Turns in one plane each, and the order they were made in; the first pair answered
buka (before -> after):
[  2  21  -1  31  14   2  -5  13 -17 -13  13 -17   2  29   6  -9 -22  14]  ->  [  5  17   1  27  16  10  -9  21 -18 -11  24 -15  -5  26   1  -1 -20  12]
[ 16  14  18  18  22  29  11  10 -14  12  28  25 -27   2  -5 -12  40 -16]  ->  [ 13  21  16  21  23  15   6  -1  -3   4   6  40 -17   3   0 -19  46 -21]
[ 10  19  -3   3   1 -17 -11   8  15 -17  -6  15  -3  -2  15  -1   1  -3]  ->  [  7  19  -5  10  -5 -19  -4   0  11 -14 -12   2   4   2  14  -7  -7   3]
deni (before -> after):
[-16 -10 -27 -29 -17 -16 -14 -11   7  24 -10  48  31  -5 -11  -1  18   3]  ->  [ -9 -12 -27 -27 -17 -23 -27   6  10  19  -9  49  23 -12  -8   6   9   7]
[-10 -17  22 -30   2  -8 -20 -34  15 -22 -30   4  17  -4  28   6  12  -5]  ->  [ -7 -18  23 -29   0 -13 -30 -24  18 -27 -31   4  12  -8  30   9   9  -8]
[  9   6   9   9  -3   5  -3  31  -4  34  25   7 -10 -10  -7   4  -1  -3]  ->  [  8  25  -2  31  -1  -7   4  21  -2  23  10  14   5   4  -3  -8 -10  -4]
[ -2 -23  13 -29  -3  31  -5   6  -3  15  26  -4 -19 -12  -8  22  23  -4]  ->  [  7  20  -7  17   6 -12 -27  37   9 -28  -5  11 -10   3  11   9 -23   5]
Fip (before -> after):
[ 13  28   4  30   5  -3  -2  22 -13  -5  14 -24   8   7  -7  -9 -25   1]  ->  [  5  -3   7   9  -8   6  17  -5 -19  17  14 -48  13   0 -14  -2  -7   6]
[  5   7  -7   6   1 -26 -22   5  15 -15 -18  14  -2  -3   9   4  -7  -5]  ->  [ -3 -19  -8 -10 -10 -20  -2 -19  13   1 -23 -16   4  -6   6   5   0   3]
[  3   0   6  -6  17  48  25  11 -37   4  38 -35  -6   4   1 -19 -10   7]  ->  [  8  20   9   9  29  42  13  30 -36 -14  35 -14  -8   8   4 -21 -17   0]
[-10 -27   5 -17 -24   3  22  13 -14  20   3 -41  -9  16   2   7 -20   1]  ->  [  0 -10  21 -21  -4  20  -2  35 -19  14  27   1 -28  12  -4  13  -2 -19]
Gor (before -> after):
[ -8  10   0  12  18  15   2  13 -14 -13  15   4  -2   5  -5  -8   9 -13]  ->  [-11  -5   3  -5   9  15   4  -5 -10  -4  13   5   2  -2  -5  -5  25 -15]
[-13  -8  -8  10  -9  -3  -7  12  -3 -19  24  -1 -14  -4   4  18  10  21]  ->  [-15 -12  -6   5 -10  -1  -3  10  -5 -15  26  -5 -11  -5   2  19  12  23]
[  2  -3   0   0   7   0  -9 -11   6   2   0   2  -8   0   3  -3  -5   3]  ->  [  1   0   0   3   9   1 -11  -8   6   3   3   0  -7   0   3  -3  -6   5]
Kipaf (before -> after):
[-23  -8  -2   5   3  15  36 -40 -16  22 -16 -13  33  19  -6 -12  18  -3]  ->  [-10  -3   0  10   5  35  35  -4 -31  26  17 -33  15  20 -16  -5  -5  12]
[  7  11   7   3  24   2 -16  22   2 -16   6  46 -13   1  -7  -5  23 -14]  ->  [ -4 -27   6 -25   6   1 -10   7   9   3  -1  27 -14 -16  -4   7  40 -10]
[-13 -12  -3  -1   6 -16 -15 -24  -1   5   9   8   1 -21  30  15  -9 -10]  ->  [ -5  -4  -1   3  10  -4 -15  -3 -11   4  29  -1  -9 -17  22  17 -22  -5]
Then:
Between the rows of a pair lie 2 to 3 turns.
[  5  -6  -3   9  -7  -3  15  33  -1  -7  17   0 -13 -13   1  14 -16   6]  ->  [ -6 -14  -7   1 -13 -19  29 -17   7  -2 -14   7  13  -9   8   0   8  -2] | Kipaf Fip
[  6  32  18  12  14   6 -29  27  -8 -24  -2  52 -19   3  -4   0   2 -23]  ->  [ -4  -8  28 -20   2  47  13  -6 -29  18  26   3 -19  -1 -26   7  25 -13] | buka deni Kipaf
[  9 -27  -6   2 -19  19   7  19 -11  26   4 -37  -4  -9   3  18  -4  15]  ->  [ 16   5 -11  28  -8   7 -14  44  -9   1  -1 -12  -8  -1  10  14 -25  13] | Fip Fip
[ -7  -9  -4   9 -11  -5  22   3  -4  -4  -6 -31  29   4  -5  -5 -22  30]  ->  [ -3  -2   0  11  -7   4  21  10  -9   0  10 -29  20   6 -12  -4 -25  32] | Kipaf buka
[ -9 -16 -16   6 -17   9  53 -31 -23  19  -4 -53  14  -4  -5  -9 -23  18]  ->  [-15  -6 -18  12 -13  -5  48 -54 -14  11 -25 -31  26   2   2 -19  -8   8] | Kipaf Kipaf
[-14  -4   4  -1 -19 -15   1 -33  27  -9 -19  32  21   9   6 -21  22 -12]  ->  [  6   0  13  -2  -4   4 -30  41  20 -19  22  36 -16  -4   0   2  -4  -6] | Kipaf Fip buka
[ 16   5  -2  12   8  18  -3  41  -4  -6  17  -6 -14   0   1   6 -13  -1]  ->  [  3   8  -7  17   3  22  33  -8 -13  10   4 -22   9  18  -4 -11  -1   2] | deni Fip
[ 16  15   6  11  22  -5 -16  24  -7 -10   0  16  -5   0   6   1   7   0]  ->  [ 13  21  -5  21  15 -16  -3   7  -4 -13 -16   4  11   7  11  -9  -4   6] | buka buka
[ 11  16 -15  20  22 -18  -2  -8   3 -30  -7  11   8  17  13  -5 -16 -19]  ->  [ 12  -3 -16   5  12 -26 -15   8  13 -32  -8   5  -3  -1  20  10 -17 -14] | Kipaf Fip Fip
[ -2   2  -2 -10  -2  15  10  15  -6  20   3  -9 -12  13 -23   7 -21  -1]  ->  [ -6  -4  -9 -14  -6   3  14   9  -1  18  -7 -18  -5  10 -18   5 -26   6] | buka Fip Fip
[-20 -42   4 -31 -14   9  22 -27 -11   7   5 -21  -5  -5 -20  19  10  10]  ->  [-13   9  -4  18   0  10  35  -9 -28 -10  13 -26   1  27 -29   0 -30  17] | Kipaf Fip
[  2  23   3  14   6   8  24   2  -9   6  24 -14  -4  10  -5  -9 -23  -1]  ->  [  0  -9   6 -12  -4   9  29  -7  -4  21  21 -30  -9  -4  -3   1 -14   4] | Kipaf Kipaf
[ 18   3  21   8   0  24  26   6 -21  23   1 -34 -18   3   5   7  -4  13]  ->  [ 24  22  16  27   7  13  15  21 -15   9  -1 -23 -20   8  10   3 -16  13] | Fip Fip
[  7   4   6   8  19   6 -26  37   4   2   9  36 -26 -18   1   9   3  -4]  ->  [ -4  -2 -13  17  -1 -33 -15   2  22  -7 -42  20   2 -13  22   2  -7   3] | Kipaf Fip
